In the data rows, the value 50 means zero.
Some points, each followed by its number:
[63 65 69 71 54 66 41 60 70 54 68 65 98 76 65 61 58 70 99 99 71 68 71 75 49 73 68 64 67 62 63 79 33 77 66 72 42 62 75 72 67 49 67 59 51 81 58 51 60 51 61 41 66 65 68 64 46 66 58 59 76 61 56 72 57 69 71 52 59 86 47 71 65 53 67 55 57 42 47 40 79 75 61 71 74 58 50 79 81 62 73 59 40 99 54 63 55 71 64 62 81 74 49 72 62 58 73 72 53 59 41 82 89 76 75 85 64 66 62 79 57 83 49 76 50 53 61 70] 0
[92 60 83 71 98 56 58 52 57 70 89 39 58 34 74 95 57 20 47 0 34 30 32 50 39 89 40 72 55 31 48 71 47 63 62 62 92 13 54 54 47 97 77 61 50 31 97 58 58 60 70 67 43 57 47 52 79 95 67 57 70 52 47 69 57 59 39 36 53 64 65 86 84 69 47 55 49 49 21 39 36 60 60 45 70 39 50 71 53 53 70 28 64 9 54 94 53 33 72 55 78 42 75 52 73 62 50 67 58 66 53 46 30 52 51 38 56 61 60 28 61 32 60 68 61 54 51 57] 1
[29 42 33 30 18 48 10 46 39 22 25 40 33 40 43 8 46 68 16 68 46 18 60 29 66 39 53 46 44 59 44 37 67 25 48 0 24 53 31 37 51 35 44 33 44 6 17 45 61 27 56 18 70 36 26 54 31 30 15 39 57 50 47 51 46 47 60 68 15 39 58 31 13 13 23 34 50 40 78 37 57 47 37 62 44 25 57 52 34 60 48 43 5 55 60 20 44 68 30 48 0 55 33 57 51 42 50 54 46 57 55 70 50 29 0 36 27 51 16 76 40 43 37 32 47 66 51 35] 2
[72 47 59 50 86 61 60 26 42 49 48 49 3 4 65 71 13 59 20 73 31 24 27 45 40 51 19 53 42 12 16 59 63 42 37 71 84 25 48 32 32 78 31 41 44 60 65 57 35 71 56 54 27 39 33 34 55 69 51 59 56 49 56 76 85 40 37 42 57 35 65 53 85 49 71 51 45 48 84 57 35 52 42 15 67 0 43 70 34 34 47 24 58 41 40 67 42 5 58 51 54 24 43 48 52 53 41 59 48 53 46 43 13 68 57 0 60 49 35 11 51 25 52 55 37 55 47 36] 3
[33 46 34 40 20 43 24 37 38 15 0 53 31 30 43 15 38 81 12 99 61 32 39 47 56 73 49 57 45 40 31 32 76 28 49 16 19 66 39 33 57 46 38 32 41 25 33 47 53 68 65 22 70 35 25 31 36 29 34 38 51 52 53 48 68 49 58 62 37 29 77 51 32 25 36 31 53 59 94 59 39 51 30 51 51 3 46 72 42 60 37 48 0 84 78 24 53 39 37 64 5 54 38 55 56 41 52 61 59 49 57 63 35 47 0 17 50 54 31 63 30 36 62 44 51 66 41 43] 4
[39 41 29 32 25 37 32 28 33 24 9 41 1 23 33 15 28 56 19 52 41 27 24 26 55 54 43 29 39 44 34 28 63 25 35 22 30 66 28 31 38 47 27 34 35 28 29 34 33 41 37 21 42 32 29 35 25 23 29 34 46 34 53 43 55 35 50 56 37 29 65 44 35 16 28 37 45 51 64 48 43 49 33 40 41 8 49 56 22 35 27 39 8 30 62 21 41 18 32 51 5 44 27 46 52 32 42 34 39 35 46 45 38 38 0 11 38 44 33 52 30 8 49 50 42 59 43 22] 5
[37 45 23 40 34 46 45 19 30 34 21 47 0 25 35 21 27 63 25 63 30 56 11 24 53 43 46 33 42 44 33 28 34 33 3 59 35 56 37 31 27 40 29 30 48 30 0 30 33 45 33 24 39 32 37 37 27 8 38 36 44 46 46 0 53 13 54 48 44 25 43 31 35 27 23 45 43 34 47 31 48 54 43 43 42 20 34 41 41 25 22 50 19 60 32 25 38 25 38 51 33 49 31 37 37 31 24 39 33 38 29 31 43 58 21 23 53 40 48 40 39 27 49 57 35 40 48 40] 6
[27 41 42 33 25 48 10 49 38 32 47 46 40 51 40 9 55 72 21 64 48 29 81 32 64 31 55 52 46 65 50 35 68 30 50 0 24 45 37 43 56 37 52 32 50 6 24 50 87 25 58 23 75 34 26 60 36 37 16 42 60 55 47 50 42 59 62 77 20 41 55 28 26 16 27 36 55 39 79 42 61 48 38 64 45 34 54 52 36 85 50 40 15 51 56 24 43 99 34 48 0 57 36 58 47 51 53 61 54 79 54 65 48 33 0 36 17 51 19 75 54 49 29 32 50 62 49 39] 7
[56 68 57 82 64 51 63 56 60 46 61 67 99 64 57 70 47 51 50 99 82 93 47 62 44 79 81 79 56 78 53 47 42 60 77 73 43 76 72 57 64 52 75 62 43 27 61 23 52 33 64 31 54 42 45 64 47 64 62 41 79 78 18 67 58 51 69 20 70 66 40 58 91 46 41 55 51 51 46 53 61 67 47 82 86 88 62 75 69 48 73 40 46 91 44 44 57 52 32 84 71 84 57 68 79 42 72 58 64 45 42 59 67 68 72 99 39 56 70 37 66 70 41 94 46 55 59 54] 8
[62 67 75 66 58 67 44 63 72 52 67 62 99 77 60 65 55 24 98 19 60 72 74 79 51 71 64 65 66 64 69 82 28 76 71 76 44 66 64 72 70 48 79 62 51 77 64 52 60 27 63 32 65 64 69 63 46 68 62 54 74 65 57 77 38 62 57 49 60 91 40 67 73 49 68 55 53 45 6 44 75 72 59 65 80 56 52 79 80 44 80 54 39 59 55 62 48 72 59 66 82 76 54 77 63 58 76 77 54 54 42 76 91 61 77 89 63 67 61 77 48 85 48 80 49 47 59 70] 9
[24 44 21 21 16 45 34 31 34 28 0 48 16 24 35 15 22 55 18 57 39 32 35 40 56 21 40 32 42 35 27 34 61 22 36 17 31 43 32 32 43 27 12 31 42 28 16 50 30 22 39 25 42 35 33 34 28 22 21 38 40 45 43 43 43 32 40 46 29 20 49 21 24 21 36 35 47 45 65 42 43 46 37 28 34 17 43 52 37 24 27 43 18 48 46 19 41 27 36 48 2 44 27 46 29 37 41 37 37 30 47 49 35 39 8 19 36 47 32 43 26 39 42 35 36 56 45 34] 10
[86 57 64 60 99 56 70 35 49 65 68 47 31 11 68 98 29 52 34 61 31 30 27 45 38 68 25 68 47 13 25 68 55 54 47 80 97 25 61 43 41 92 41 55 47 57 82 59 37 74 71 70 30 47 39 41 72 91 61 60 61 54 50 74 82 49 37 31 63 42 69 68 96 70 54 56 46 53 71 55 31 60 48 27 63 8 45 71 45 46 59 23 62 40 45 91 50 17 67 51 72 29 63 45 58 63 41 54 54 61 50 36 13 67 46 8 48 53 53 11 62 24 54 67 46 55 44 48] 11
[56 65 69 72 56 69 35 57 68 54 65 68 94 74 72 55 58 74 94 99 75 64 68 75 50 68 72 66 69 62 68 75 32 74 66 69 38 57 71 75 65 46 66 54 57 71 60 52 59 48 63 42 72 64 64 66 44 59 52 59 74 58 57 76 59 64 79 57 56 82 50 67 61 55 64 56 55 37 52 36 81 75 67 73 73 52 47 79 77 66 73 60 39 99 51 57 56 70 69 61 78 75 48 75 56 60 72 78 52 59 41 95 88 78 71 82 64 65 65 83 54 80 44 74 49 52 62 67] 12
[28 38 23 29 15 43 24 33 34 23 7 43 16 26 31 14 30 56 16 54 37 25 38 31 52 31 42 40 39 42 32 33 62 23 37 10 27 40 34 29 44 33 18 34 42 20 15 44 34 25 44 24 50 31 29 38 28 29 18 37 43 41 44 45 42 34 44 53 24 25 50 27 20 19 31 33 45 42 67 36 43 44 37 39 36 15 43 53 29 35 34 37 13 42 51 20 41 35 31 46 1 47 27 46 37 42 42 38 42 38 49 45 34 37 0 24 25 44 26 52 30 29 33 34 41 57 44 27] 13
[33 43 41 32 19 47 10 53 42 24 33 40 45 45 38 12 47 68 17 67 50 18 76 30 67 41 55 45 45 67 48 39 73 29 53 0 20 55 38 40 54 40 46 40 45 4 18 48 69 29 58 15 71 36 24 56 35 37 13 41 61 58 41 52 43 52 61 66 19 39 58 32 20 15 23 36 49 45 81 42 61 52 34 64 48 28 59 56 33 68 55 43 8 49 63 20 45 81 31 50 0 60 33 60 55 49 53 53 53 64 54 69 52 28 0 42 20 51 17 78 43 47 36 32 50 66 49 37] 14
[45 52 34 48 39 44 46 19 41 29 22 40 0 19 42 37 28 65 25 71 30 55 13 24 61 55 43 29 37 45 39 31 33 38 0 68 39 59 37 36 29 43 36 29 46 36 0 25 39 57 37 20 37 30 37 32 31 6 43 39 46 57 54 0 63 12 63 51 47 30 48 41 36 31 18 54 43 34 41 26 49 63 42 44 47 16 38 38 47 31 23 59 16 64 26 31 38 19 40 56 49 43 37 39 53 31 19 45 31 43 28 28 45 59 30 27 67 42 50 43 42 32 60 60 36 40 50 65] 15
[25 41 40 30 19 47 8 44 38 22 21 42 31 37 48 3 44 69 15 69 50 16 54 39 62 32 53 48 46 54 48 36 67 24 44 0 20 37 31 38 52 39 45 32 50 2 29 53 57 25 55 24 72 35 27 45 33 28 11 40 53 50 48 48 44 45 61 65 14 41 57 28 13 18 32 32 51 37 77 33 51 48 38 53 44 18 47 54 39 62 48 44 8 63 58 22 43 62 37 45 0 51 32 57 43 49 52 65 49 53 58 67 47 37 0 31 23 52 20 66 33 47 31 27 50 60 47 41] 16
[49 55 34 51 46 43 46 50 46 83 77 45 24 55 32 42 75 83 46 61 35 69 67 23 72 60 57 55 55 77 43 48 46 54 25 64 41 66 52 34 51 47 53 49 54 30 0 36 93 47 60 44 68 47 40 71 69 30 57 36 58 48 50 3 53 74 74 84 40 37 50 45 57 21 17 47 50 44 69 45 71 62 62 87 53 99 44 52 50 75 40 48 27 54 50 27 68 99 40 49 42 70 51 62 51 42 29 45 57 92 46 31 53 57 16 49 61 76 61 75 79 30 54 65 54 56 72 33] 17
[54 62 59 50 66 59 55 10 68 44 21 41 0 6 59 86 8 65 19 68 44 36 42 56 61 45 24 36 32 25 26 51 34 42 38 81 66 44 44 48 44 59 37 29 48 78 51 44 39 75 50 35 28 27 30 18 50 43 48 57 49 72 71 94 85 24 53 45 55 34 46 57 67 56 40 66 40 28 55 47 39 75 39 23 58 0 47 63 45 39 39 58 35 53 5 61 36 0 45 64 74 29 48 58 55 46 54 62 35 52 32 50 31 72 66 25 74 42 33 13 41 47 68 54 28 38 51 87] 18
[38 46 30 30 16 40 25 37 38 20 2 39 16 25 37 11 32 55 15 70 39 24 35 34 62 50 43 30 40 44 34 30 62 22 39 6 26 48 32 33 42 40 31 31 35 13 19 39 40 32 43 17 49 36 29 36 29 24 22 37 45 48 47 41 44 37 47 52 23 30 59 39 18 20 23 32 46 40 61 32 45 51 31 44 40 7 46 56 37 36 34 41 5 54 54 21 44 26 34 53 0 44 29 50 48 36 42 45 42 37 52 49 40 32 0 19 39 50 30 55 26 37 46 40 45 60 46 46] 19
[32 43 42 44 37 57 22 32 46 77 53 35 14 28 39 40 60 64 34 54 28 64 90 52 58 35 30 38 45 51 23 59 39 37 42 46 37 11 52 29 57 28 28 29 53 24 33 56 99 55 52 41 72 32 36 37 69 27 44 40 36 51 42 60 51 88 49 75 10 33 34 49 53 15 61 41 44 19 71 42 61 50 52 69 63 58 47 75 39 77 36 50 33 46 15 26 64 99 27 51 35 41 41 64 37 49 38 54 55 99 48 67 25 67 56 2 89 66 45 53 60 54 75 42 45 52 69 21] 20
[62 48 25 43 66 38 53 34 28 47 50 43 0 24 41 28 34 73 28 72 24 46 0 10 53 55 47 47 50 43 34 25 48 42 0 58 64 43 35 27 26 63 38 44 47 16 0 29 29 43 40 39 40 46 38 53 33 28 42 38 60 38 47 0 57 19 58 53 46 30 57 38 52 24 19 43 46 46 62 22 48 56 48 45 44 43 35 44 38 29 21 38 31 56 54 36 44 27 55 48 35 50 43 29 50 33 17 40 38 44 38 11 40 59 4 18 48 52 51 49 57 0 42 70 38 54 49 27] 21
[64 71 44 73 53 62 41 45 58 50 56 61 93 70 54 63 46 79 88 99 72 76 59 78 50 94 60 63 59 54 42 67 17 77 59 94 31 64 75 65 62 53 60 47 43 78 63 31 57 67 60 27 65 60 65 49 39 56 71 51 72 62 65 61 62 67 73 64 64 65 49 76 66 49 32 51 51 36 32 39 68 72 56 71 63 35 41 83 87 51 56 59 11 99 51 54 57 63 54 70 93 80 45 64 68 48 74 57 53 60 37 64 72 76 35 72 82 62 58 77 54 57 65 84 44 50 52 73] 22
[38 46 55 40 31 56 25 62 44 36 63 43 82 61 40 36 60 22 22 0 47 39 97 36 63 44 60 55 50 75 54 56 63 34 75 12 33 65 42 48 60 44 61 52 50 15 43 57 91 13 65 24 72 46 31 69 50 58 28 45 66 55 46 71 23 61 51 74 33 54 60 33 49 25 38 42 52 51 38 58 61 53 40 75 55 48 65 58 39 64 82 35 30 0 64 35 42 99 34 52 12 66 44 72 56 55 66 52 66 81 55 78 58 20 16 66 25 49 30 78 47 60 36 45 53 61 54 36] 23
[53 49 63 45 80 61 52 28 41 52 49 42 26 18 58 68 27 13 25 0 21 25 27 52 36 24 24 66 46 10 34 56 52 42 42 51 80 0 41 38 43 70 44 45 61 36 73 71 33 24 52 54 34 42 37 35 50 72 37 55 51 48 50 68 40 30 22 35 43 40 44 37 72 51 64 47 42 37 31 37 31 48 47 7 53 0 41 62 43 28 60 18 57 0 33 67 35 19 55 45 51 32 51 42 36 56 49 69 42 48 43 28 17 57 44 17 30 48 42 4 42 33 24 46 42 43 41 40] 24
[19 48 55 36 31 63 11 56 43 28 37 52 63 48 59 13 54 79 25 74 60 19 75 46 61 26 63 61 52 56 68 48 75 30 60 0 24 35 42 48 59 39 64 37 64 5 33 69 72 29 66 29 77 41 29 63 37 49 12 52 63 57 45 57 44 52 69 73 19 49 60 29 18 30 46 38 53 38 90 34 64 53 44 56 49 28 52 55 45 81 73 47 19 75 62 30 45 94 42 46 4 60 39 65 40 59 62 82 55 70 55 90 58 45 12 54 21 61 20 73 42 65 25 28 53 63 51 43] 25
[67 45 67 46 82 58 60 41 55 67 72 44 0 16 75 55 32 10 27 0 15 20 26 43 40 29 39 44 44 26 42 59 53 42 39 49 94 18 27 44 43 65 37 54 61 36 67 68 43 17 46 66 38 46 37 61 57 62 29 51 56 42 40 99 53 36 31 25 35 55 43 45 78 54 79 58 43 38 38 42 46 54 55 28 65 9 49 66 22 30 42 29 79 0 22 69 42 18 64 41 39 21 46 59 37 60 40 65 33 46 46 69 37 57 77 23 29 53 50 18 42 39 23 59 45 44 55 37] 26
[30 44 31 31 17 44 18 38 40 20 5 40 17 26 41 7 30 57 17 66 40 21 36 37 54 42 45 39 39 42 34 29 61 26 38 0 28 39 30 34 47 37 29 32 41 12 21 44 35 26 44 21 56 36 28 35 28 23 16 38 47 42 46 40 40 38 48 54 19 29 55 36 16 20 28 30 47 36 63 28 45 48 37 42 38 10 43 55 36 40 31 42 9 59 54 22 43 29 36 47 0 46 27 49 44 38 45 49 42 36 52 54 39 38 0 18 31 48 28 57 30 34 35 37 42 59 44 40] 27
[71 69 44 68 61 56 58 48 63 52 60 54 83 66 54 69 42 13 71 0 66 87 63 70 64 82 64 56 54 68 45 62 13 74 67 95 44 69 55 72 60 53 64 56 41 59 67 25 56 29 60 22 51 54 59 49 44 61 68 39 74 77 64 73 32 42 65 58 63 62 51 62 79 51 24 64 50 39 0 38 56 71 49 79 68 58 56 81 80 25 59 51 24 36 37 51 45 50 42 79 88 77 56 69 78 46 76 43 50 50 36 64 67 55 43 85 82 58 67 70 50 65 74 93 41 40 59 79] 28
[73 58 67 59 98 62 77 38 58 76 69 54 54 27 74 99 34 52 40 55 40 31 25 60 28 53 37 81 56 17 33 73 62 55 58 75 98 20 65 44 46 86 48 62 61 60 86 74 39 58 74 83 31 52 45 49 77 99 65 62 62 50 42 77 77 56 36 23 73 46 63 57 99 77 66 56 47 59 74 57 36 63 61 21 62 37 39 71 57 48 66 28 76 41 50 89 52 32 76 52 75 38 71 51 38 64 49 64 57 58 52 44 22 69 61 39 40 58 64 1 59 34 44 62 47 57 47 47] 29
[61 58 63 51 77 61 56 11 59 44 33 42 1 3 58 90 9 62 16 59 41 29 36 55 50 41 20 48 36 14 24 54 33 40 36 74 75 32 45 40 40 70 37 30 47 74 61 49 38 74 54 44 26 29 31 24 52 52 48 57 50 67 66 93 87 25 45 38 57 40 48 55 75 55 47 66 39 24 56 50 33 69 40 18 61 0 45 66 45 39 45 46 48 45 8 68 35 0 53 57 72 25 50 51 50 51 50 64 42 52 38 43 23 69 69 14 66 38 33 9 45 42 60 50 30 36 46 74] 30
[82 49 86 55 87 51 63 59 55 94 94 44 22 36 73 62 57 20 49 0 22 21 38 39 53 64 44 54 65 41 57 74 49 49 55 60 99 37 36 48 43 76 64 60 59 31 80 61 61 32 62 75 50 70 43 71 91 69 55 53 61 40 38 87 60 69 41 34 46 66 58 72 88 56 68 53 47 49 40 57 54 65 77 49 76 72 52 79 29 41 49 22 81 10 57 75 61 44 95 41 48 33 70 77 57 63 36 69 46 60 52 68 49 52 77 25 47 78 73 35 59 38 40 69 58 54 72 23] 31
[68 64 65 72 56 63 52 61 70 55 67 65 99 75 56 67 58 63 99 99 65 77 70 75 47 77 65 62 64 64 56 82 33 79 67 79 43 68 79 69 67 50 67 66 47 86 57 48 61 54 60 39 58 61 69 61 48 68 63 58 75 66 53 68 54 69 65 46 60 85 43 75 75 51 65 54 56 47 45 42 79 70 58 68 73 65 51 77 83 58 74 60 39 99 52 66 54 72 55 67 84 76 48 74 64 56 70 65 53 60 42 72 88 75 68 88 63 64 64 78 58 81 50 84 52 54 58 72] 32
[45 45 28 43 36 42 40 28 29 36 26 40 0 24 35 21 35 63 27 68 26 53 18 17 58 56 46 33 42 50 36 27 27 37 1 53 37 55 38 33 28 43 37 31 42 18 0 22 37 45 37 23 47 36 36 40 32 11 37 35 46 54 46 0 50 18 57 54 35 29 43 38 30 22 9 43 44 30 37 25 48 53 41 53 42 23 38 41 44 30 21 48 14 69 31 28 46 29 39 53 35 47 36 38 48 33 17 43 36 43 31 25 47 55 11 18 55 44 51 54 42 31 51 62 37 42 49 48] 33
Which three points above are nearest to each new point? Their numbers follow each, nearest first.
[61 45 50 38 54 41 55 40 47 82 43 40 5 12 38 59 42 69 22 64 28 27 37 28 54 61 21 62 51 21 9 61 75 22 43 39 75 33 52 11 44 72 22 50 43 43 49 56 58 54 65 62 39 43 27 41 82 60 49 49 47 31 54 59 72 85 34 54 35 32 67 58 82 23 59 24 45 55 95 62 42 53 53 26 63 75 39 80 29 42 36 16 45 16 62 51 67 54 58 46 15 37 50 62 43 47 29 49 61 71 59 17 6 49 26 0 50 74 54 30 58 13 53 56 50 70 63 0] 3 11 20
[69 66 63 68 51 65 46 62 72 53 68 60 99 73 56 64 55 19 99 18 58 76 71 75 52 80 65 60 62 67 54 82 22 76 70 82 41 74 64 73 69 48 65 62 46 81 59 47 63 29 62 29 60 60 71 63 46 68 63 50 76 66 56 76 35 60 57 49 59 89 41 72 75 48 63 53 53 46 0 42 75 70 57 71 76 57 53 81 80 36 74 51 36 55 49 61 48 69 51 69 78 79 45 77 65 55 75 61 53 55 40 79 87 59 69 90 67 65 61 81 46 83 52 85 51 47 61 73] 9 28 32
[59 66 63 63 56 69 54 59 75 54 59 65 96 74 60 67 49 17 99 22 60 78 73 85 52 62 62 59 60 62 57 86 30 74 69 84 43 72 64 73 70 43 67 64 53 94 58 55 58 27 62 30 56 54 72 61 44 70 63 52 72 67 58 83 38 57 55 46 64 89 40 63 78 52 79 59 53 48 11 46 76 69 54 56 76 60 54 77 81 38 78 59 42 52 41 61 42 70 44 70 83 77 45 77 56 55 76 71 53 52 39 78 91 62 78 92 67 65 55 70 45 88 52 80 46 46 60 75] 9 32 0
[89 68 65 83 99 48 67 59 67 56 98 64 66 58 71 82 64 53 62 82 68 65 26 57 37 87 68 92 58 58 65 41 59 75 64 67 81 49 55 60 68 90 84 68 53 44 80 41 65 57 60 63 42 49 50 74 57 83 65 47 92 59 32 82 67 46 63 26 72 73 55 77 91 66 54 62 53 57 52 48 53 70 52 64 75 78 56 63 61 74 55 45 74 62 62 81 47 44 61 68 75 67 67 48 85 46 62 64 59 61 54 44 57 62 75 88 33 54 60 35 86 40 37 79 62 55 51 76] 8 1 32
[82 59 67 59 98 42 67 66 47 78 99 58 28 51 61 44 64 87 49 71 41 52 14 23 59 93 61 67 63 54 66 48 55 59 23 73 85 71 42 37 43 89 97 65 57 33 35 47 55 65 56 65 57 74 51 92 67 54 73 53 81 34 62 22 77 60 74 62 64 61 72 71 82 42 36 51 51 66 70 43 67 66 68 58 65 90 42 60 42 58 49 53 57 65 79 62 62 54 87 50 67 63 63 62 65 47 34 66 50 61 46 42 75 61 33 48 70 79 71 64 77 5 55 89 60 67 64 32] 17 31 1
[28 52 39 31 21 42 27 41 50 55 29 45 48 44 31 41 45 20 21 0 40 33 60 41 60 36 39 57 51 50 30 49 65 26 58 27 31 49 33 26 58 38 34 40 47 30 38 51 69 4 56 28 53 40 33 42 48 41 40 32 47 35 51 57 29 69 34 69 40 32 57 31 51 19 51 26 45 52 35 62 45 52 46 42 54 75 44 63 41 34 50 23 26 0 67 17 48 91 30 48 10 63 43 67 33 40 55 39 63 67 53 33 30 22 21 40 40 64 35 44 36 31 41 37 46 60 59 14] 23 13 14
[37 41 29 30 17 37 25 33 36 21 12 42 11 32 29 11 32 56 14 55 42 24 32 22 59 53 46 32 40 52 35 30 64 25 40 15 25 66 30 30 39 41 31 35 37 25 22 30 42 39 42 19 50 32 28 39 28 21 26 33 49 38 50 42 52 39 54 59 32 28 62 42 27 13 24 33 43 51 66 46 48 50 34 48 40 14 51 53 20 39 30 40 7 29 62 19 39 28 30 46 2 43 29 48 53 34 43 36 43 37 51 48 39 31 0 20 35 43 23 60 31 11 47 43 47 58 46 24] 5 19 13
[48 55 36 48 43 43 46 50 47 84 77 47 28 56 29 45 75 81 46 59 35 70 65 22 70 62 54 54 55 74 41 49 46 55 25 68 42 68 54 30 49 49 54 49 53 32 0 34 93 47 59 44 66 49 40 66 70 29 61 38 58 46 51 3 54 76 73 82 43 33 51 46 57 22 18 46 48 47 68 47 72 65 63 84 53 99 43 55 54 74 39 48 27 52 55 28 66 99 42 46 45 69 53 63 51 41 29 38 58 93 46 28 53 55 20 49 62 78 62 71 80 29 55 63 55 60 73 31] 17 20 7
[42 49 48 41 21 42 27 51 54 36 41 39 63 48 37 45 48 7 14 0 48 36 67 36 60 61 48 59 48 63 34 49 65 29 67 21 28 68 37 34 57 50 45 41 40 24 44 38 74 12 64 17 59 42 29 46 45 52 42 35 57 49 52 59 24 59 42 72 44 49 71 41 58 22 45 34 50 60 16 68 46 54 36 60 70 53 58 61 40 38 61 20 30 0 74 25 44 82 30 57 9 62 42 62 55 46 58 43 72 66 56 42 34 13 31 52 41 54 28 69 40 45 51 47 50 62 57 27] 23 14 7
[34 54 24 46 37 66 30 18 32 43 29 51 26 43 42 27 19 77 47 88 57 56 64 69 66 39 50 30 42 48 30 49 2 52 38 90 21 63 44 51 42 25 28 20 45 55 28 31 37 44 35 15 53 42 42 39 23 16 46 48 55 65 61 71 63 26 79 63 46 34 26 37 39 31 25 56 42 17 50 29 68 60 47 54 43 10 46 72 60 22 40 53 3 99 6 26 33 32 37 60 68 59 22 71 49 36 64 42 26 40 22 78 64 82 34 34 82 55 28 53 38 51 56 59 24 38 58 52] 15 6 33
[53 63 46 47 32 65 15 24 78 34 22 34 25 28 56 75 22 52 79 66 38 20 71 69 60 22 27 24 41 39 29 77 19 61 38 60 33 22 52 67 55 28 14 26 42 97 21 47 40 41 45 19 35 32 55 22 28 45 36 56 48 69 68 75 47 28 56 57 28 62 32 40 21 42 56 64 45 8 31 10 64 71 47 37 50 9 42 52 70 37 49 58 22 65 0 56 26 35 37 48 70 47 28 54 42 51 56 48 30 50 29 60 51 62 65 36 71 50 13 55 34 77 52 26 34 37 55 95] 18 30 15
[57 51 40 39 55 35 57 44 45 96 57 44 9 31 28 50 59 78 34 62 30 48 56 27 60 63 32 54 55 42 15 55 71 39 49 46 65 47 51 15 56 64 29 54 46 40 52 47 81 54 63 58 48 52 31 51 82 49 56 42 53 34 60 64 66 99 49 77 34 27 67 61 87 17 40 34 47 52 96 62 51 62 57 52 55 99 44 84 36 63 30 29 35 28 68 40 76 96 56 49 20 51 52 71 47 43 34 42 58 86 59 24 21 53 9 5 54 85 68 52 67 11 58 70 58 69 67 10] 17 20 21
[67 53 60 44 56 40 48 50 56 96 67 38 30 27 37 76 60 70 40 51 26 26 56 34 55 60 24 71 63 33 18 70 70 35 53 43 75 33 57 12 55 73 32 51 43 45 49 60 80 54 70 68 45 55 37 54 95 69 62 51 51 31 47 62 67 99 34 65 38 40 62 59 82 26 56 27 50 54 87 64 50 61 62 39 65 99 37 76 44 61 44 22 63 17 69 58 68 98 69 43 27 47 60 67 40 50 32 47 67 87 61 18 19 44 44 10 56 84 54 39 73 28 55 46 58 69 67 12] 31 20 17
[54 62 40 59 49 39 51 53 55 81 80 49 48 61 38 61 76 79 48 66 45 72 65 25 67 71 61 68 57 75 37 49 48 59 35 74 44 69 61 36 54 52 54 54 48 36 4 28 89 43 67 47 63 50 41 65 70 44 65 39 62 53 49 2 54 79 71 80 53 42 57 46 72 28 23 46 53 49 63 52 68 66 62 91 65 99 45 54 61 72 44 38 37 53 59 33 70 99 41 53 52 76 57 62 58 45 34 42 67 93 49 19 49 54 34 64 57 77 66 69 84 37 50 72 54 61 72 39] 17 20 8
[60 50 36 38 49 36 57 41 45 89 52 51 3 27 33 43 52 81 33 67 34 45 47 29 63 68 30 53 53 41 17 52 70 41 44 46 62 47 49 16 53 64 28 51 42 39 50 45 73 55 61 56 50 50 27 53 77 47 52 42 50 31 65 63 72 96 51 73 35 27 70 62 84 14 37 34 45 54 95 63 53 62 54 49 49 96 41 85 34 60 28 30 27 26 69 38 70 85 54 48 20 52 49 70 45 38 36 39 54 80 59 27 22 53 0 4 53 81 68 51 63 1 56 72 56 72 65 5] 17 20 21
[38 50 45 43 36 56 34 23 44 45 14 34 52 25 43 70 24 3 46 4 17 33 40 57 31 33 19 44 44 19 14 67 27 42 40 59 42 6 59 40 39 36 20 32 42 47 48 52 29 15 53 33 37 32 49 6 43 56 46 42 29 55 32 32 31 50 12 27 38 36 30 37 47 43 47 38 40 25 8 34 31 44 43 22 52 5 35 57 62 15 53 14 23 22 20 49 44 41 28 49 57 41 45 40 28 49 41 50 48 42 37 17 13 51 29 13 32 47 42 11 26 60 33 38 35 41 41 46] 24 10 13
[29 46 41 31 19 55 19 49 44 40 49 46 69 56 31 32 49 21 16 0 42 37 84 38 55 31 55 50 47 65 41 51 64 29 65 11 25 58 37 38 58 34 38 46 51 19 29 58 78 3 57 22 65 41 30 64 39 51 22 40 57 45 41 70 23 52 46 68 32 41 56 24 39 22 39 36 46 56 37 54 58 52 38 60 47 41 51 58 39 46 66 33 26 0 59 24 40 99 29 45 0 63 35 64 40 50 63 35 60 70 52 69 47 21 15 59 21 47 26 66 41 52 32 36 44 58 52 26] 23 14 7
[62 50 55 43 64 52 49 25 44 48 44 38 16 17 53 63 23 4 22 0 28 30 33 44 47 49 26 52 41 25 27 53 25 35 38 64 70 34 31 42 39 68 35 35 47 48 62 44 37 33 51 44 37 40 38 36 51 54 48 47 48 48 56 71 47 26 29 47 52 39 48 48 72 47 45 52 41 31 0 53 30 51 40 25 60 0 42 64 41 13 43 24 53 0 24 58 33 10 53 51 47 31 46 50 47 53 45 50 46 47 37 41 22 45 53 11 54 38 38 24 35 34 52 50 34 33 47 40] 24 26 30
[23 44 26 28 12 67 44 46 44 38 31 56 86 47 32 49 32 20 17 0 51 51 79 51 58 9 60 57 50 59 33 65 71 26 77 26 30 81 46 40 59 23 14 59 56 41 19 68 50 5 68 26 54 39 32 64 48 61 21 48 55 60 31 75 25 26 43 49 46 32 55 5 53 32 58 41 51 67 59 68 56 52 42 52 43 49 60 61 42 20 76 41 36 2 57 27 36 71 30 52 0 65 32 69 31 56 64 28 59 47 55 84 46 31 36 75 29 50 35 57 32 69 42 42 41 58 52 23] 23 14 2
[42 56 75 53 34 72 24 66 68 36 37 69 99 62 73 47 55 82 75 99 77 35 68 63 51 57 69 64 64 55 74 80 73 50 78 9 32 50 70 64 68 42 62 62 58 57 50 77 53 48 74 44 67 60 53 62 46 75 30 64 70 54 51 69 58 67 71 53 41 82 71 57 37 51 76 40 58 54 92 39 74 64 58 50 67 41 51 72 63 74 86 60 36 99 80 59 52 66 67 53 32 66 44 74 47 70 70 82 59 58 58 99 78 53 47 75 40 68 49 77 40 80 40 50 59 70 54 59] 12 0 32
[48 58 35 55 53 41 52 49 47 75 77 50 34 60 35 49 71 84 43 67 45 78 61 27 68 68 59 69 57 75 38 42 50 56 25 77 44 75 55 35 53 53 58 47 54 37 0 31 97 52 67 43 66 44 39 62 65 33 66 36 63 56 51 0 58 73 72 82 56 36 57 41 70 27 27 50 50 50 65 59 65 64 57 86 63 99 43 54 60 78 35 45 33 58 60 27 64 99 40 53 50 74 58 55 55 43 31 47 66 96 46 18 49 56 30 53 65 72 63 70 81 36 62 68 51 57 66 38] 17 20 21
